Each path below is one point turned by a fixed rotation once a step. After each direction that follows a path, write how fast that rotation turns it, in degrees per step (0 if it stays still).
Each turn is a multiple of 5 degrees from 10 to 175, or 0.
Each row of a path follows its step; steps can be skipped.
Path 1:
step 4: [ -0.7   0.2 -15.6 -25.2  19.1  -0.2  29.5 -12.2  30.9   9.2  -3.5  17.7
  -5.3 -28.1 -28.4  -8.2  19.8   7.7 -19.9  -9.4 -14.0  34.2   1.2   8.0
  15.0  35.9 -19.7  -6.7 -17.1   9.1   6.6  19.7  -0.4   4.9  14.0  35.2
  19.9  -2.4  -2.9  32.2 -28.4  -0.2 -14.6  26.1 -32.6  29.9  11.1 -18.6
  28.9  -4.7  46.3   8.2]
step 6: [ 15.3 -17.4  16.1  -2.8  -3.8 -16.0  15.0  26.4   9.9 -32.6 -23.5 -18.7
 -12.0  -4.0  31.5   5.1  -5.6 -49.9   7.2 -29.4  -3.0  23.3  22.6  14.7
  15.2  30.9  -2.7  -4.2 -11.5  -7.4  25.7 -19.1  -0.4   9.3  -4.4  23.6
  32.0 -37.6 -26.8  -8.2   8.3  13.5  11.9  -2.8  41.4   7.3 -27.4  -6.9
  -6.2 -32.7   8.6  10.9]
step 7: [ 20.4 -12.0   0.9  16.1 -22.3   9.5   2.6 -16.5  27.1 -33.4  22.8 -20.4
 -10.6 -19.5   7.6 -28.0  -5.9   5.1 -16.7 -17.8 -42.5  -2.0  14.2  -6.2
   1.2  23.3   6.7  -2.8  23.5  15.3 -24.7  -6.4  -5.8  48.4   0.7 -22.8
   8.0  -4.1  37.7  16.2   4.0   4.4 -22.3 -27.5 -18.3  29.0 -35.2  32.6
 -20.6  -2.7   6.4   6.3]
step 11: [ 17.3 -17.4 -26.6 -10.1 -21.5  12.5  24.8 -10.0  10.2 -19.8 -18.4  33.9
 -43.6  22.9  18.6 -12.8  31.8 -20.6  17.7 -27.8  24.4 -29.0   9.0  22.7
  23.3  10.9   9.4 -21.2   4.8  -5.8  23.2   0.7  21.7   0.1 -18.0  -1.0
  47.5   7.4  -5.3 -11.8   3.3  20.2 -20.3  -7.9  13.3  13.8   4.3 -22.7
  33.1  -8.4 -17.9   4.4]
step 13: [-10.5  23.6 -36.6   0.2 -18.1  22.8  -0.9 -31.0  13.3 -27.0  12.3   7.1
   4.3  35.3 -12.1 -12.3  12.9 -14.9 -17.0 -28.2 -35.8 -19.3  12.7   3.7
  28.9  28.8  13.4  -8.7 -12.1 -16.1   3.0  -3.8 -34.3  22.6   1.1   8.9
 -19.9 -12.0  10.1  15.1   7.4 -27.5   0.2  -6.1  42.7  -2.8  -9.1  10.0
 -46.3  27.0   8.6  11.9]
step 16: [-24.9  10.6 -10.3  17.7 -31.4  14.9   9.7   6.2 -17.0  12.6   2.8  14.7
 -24.2 -14.8   3.5 -15.4 -12.8  27.0   4.4  15.1   4.1  -8.2  10.4  15.5
  41.9  25.0  -9.9 -12.1 -16.6 -32.7   8.2 -38.9  22.2   8.5 -51.7  22.7
  12.8  -0.3 -17.4  28.9 -11.7   7.0  -7.6 -17.8  15.3  40.8  14.7 -14.1
  12.1 -19.7 -13.6 -26.2]
step 18: [ -5.1  14.5   4.6   7.9 -31.3 -18.8  42.0 -15.4  21.6 -23.0 -23.9 -17.6
 -10.0  -6.2  -1.6  -9.7 -15.2  10.7   0.7 -14.1 -28.4 -34.8  11.6  -6.6
  12.0  30.6 -18.2 -14.2  18.9  49.2  28.1  -4.1 -39.7  25.3   5.9   6.5
  -1.7   5.6   9.8  22.4  27.6 -31.2  -1.1 -19.6  -8.5   6.8 -25.7 -21.1
  -2.6  16.5 -18.3  -2.0]
step 26: [ 13.6 -22.1   8.7  21.8 -10.7 -26.0  38.1  -5.1   5.2 -11.4 -14.5  13.3
 -16.1  20.5  30.0 -43.9  10.7  -8.7 -11.5  -9.8  27.4  -8.9   3.9  51.3
  12.4  15.6 -41.8   5.7 -32.9  34.3   3.8 -28.1  16.3  23.4 -11.8   3.0
  -7.6 -15.2  26.8 -13.0  -4.3   3.4   3.0 -11.0  -7.6 -18.6 -21.5  13.0
  11.1 -15.3  -7.3  13.2]
[  6.5  -4.9 -10.0  -4.0  -2.2  -1.0   5.2   2.6   0.7   4.6   8.5   5.3
   8.5  -4.6   7.3   1.6 -10.8  -5.0  -3.5   2.9  -3.6  -7.9  -1.5   2.4
  -1.8  10.4  -8.1   1.2  -6.6  -1.4   0.7   4.1   2.8  -2.7 -10.2  -5.5
  -5.5   1.2   0.8  -4.9  -8.8  -4.0  13.3  -5.9  -2.1  -2.0  13.0  -1.3
   5.0   0.9   0.7   1.1] : 100
[ -4.6 -10.6  -3.8   7.6  -8.1  -6.5   3.6   8.3  -0.9  -4.2   6.1   1.2
   7.6  -1.1   2.9   3.3  -0.2   1.2   9.2   1.4   0.4  -0.2  -0.2   2.7
   3.5  -6.5   0.1   1.5  -0.2  -8.7   0.8  -2.0  -1.4  -5.9  -7.1   9.6
  10.0   0.2  -3.1  -5.1  -3.3  -1.0  -8.8   6.3   2.7   3.9  -4.8  -4.6
   4.9   7.0   8.4  16.6] : 140
[  1.3  -1.3   0.4  14.6   9.5   3.4   0.7  -3.1  -8.5  -0.3  13.8 -12.8
  -0.5  10.2  -3.0   0.0   4.2  -1.0  -5.3   4.9  -0.6  -0.3   2.0  -0.2
   1.5  -2.5  -8.1   0.2  -9.4   8.7  -6.2   4.4   4.3   1.0  -4.2   1.2
  -6.0  -5.7  14.0  -7.3  -3.2  -0.3  -0.7   3.7   3.9   1.1  -5.5  -2.0
  -5.0   0.8   2.2   0.5] : 60
[ -4.8   4.0   8.1   2.2   0.1   2.8   6.5   4.9  -2.3   5.1   7.6   6.5
   2.7  -3.5   4.0   5.3  -1.7  -4.4   3.3 -11.3  -9.9   4.3  13.0  -0.9
   4.4  -3.2  -4.4  -1.2   7.6   2.0  -3.3  -3.6  -1.9   2.9   2.5  -3.7
   3.4  -3.5   8.0  -3.5  -0.2  11.0  -6.7 -11.3  10.2  -2.6   6.1   2.1
   5.5   3.8 -10.3   0.1] : 70
[ -6.3  -0.2  -2.0   6.3   2.9  -1.4   0.8   2.5  -7.6  -5.6  -5.8  11.4
   9.7  -0.3  -6.0  -4.7  10.7  -4.5  -8.3   6.2   5.2   2.0   0.6   0.7
   4.1   2.4  -6.5   1.3   1.2   3.9   5.9   2.8  -1.7  12.8  -6.7  -6.3
   9.1  -6.9  -8.1   1.3   8.2  -7.2   3.1  -2.6   8.9  -1.2   2.0 -10.0
   1.9  -3.2  -2.5  -1.0] : 145
[  5.3   0.1   6.5   7.2   5.0  11.1   3.1  -3.7 -11.4   5.8  -3.7   5.3
  -4.5  -5.2   0.4   2.9   3.0   0.8   0.5   0.2  -5.8   6.7  -7.9   5.7
  -4.3  -1.0   1.2   3.2  13.4  -5.2   0.0  -7.3  -1.9   5.8 -13.8   1.8
  -4.1  10.4   2.1   1.7   0.7   3.5  12.1   3.7   0.1  -0.8  -1.6   3.3
  -4.0   2.5   6.6   7.3] : 55
[  9.0   9.3  -5.4   8.6   3.9  -5.8  -1.8  -2.2  -8.9  -4.7  -6.1  -0.2
   2.1  -9.5  -1.2  -9.5   2.2   0.6  -6.3  -3.8  -3.9 -10.4   0.8   1.2
  -4.9  -2.4  -3.9   2.5   2.1  -4.4  -6.6  -5.3  -5.9  -1.0   8.0  11.5
   4.0   4.3  -3.7  -8.5 -10.9  -0.5  -6.0  -9.1  -0.7  -0.9   3.0  -3.4
  -3.1   1.7   5.0  -7.6] : 130
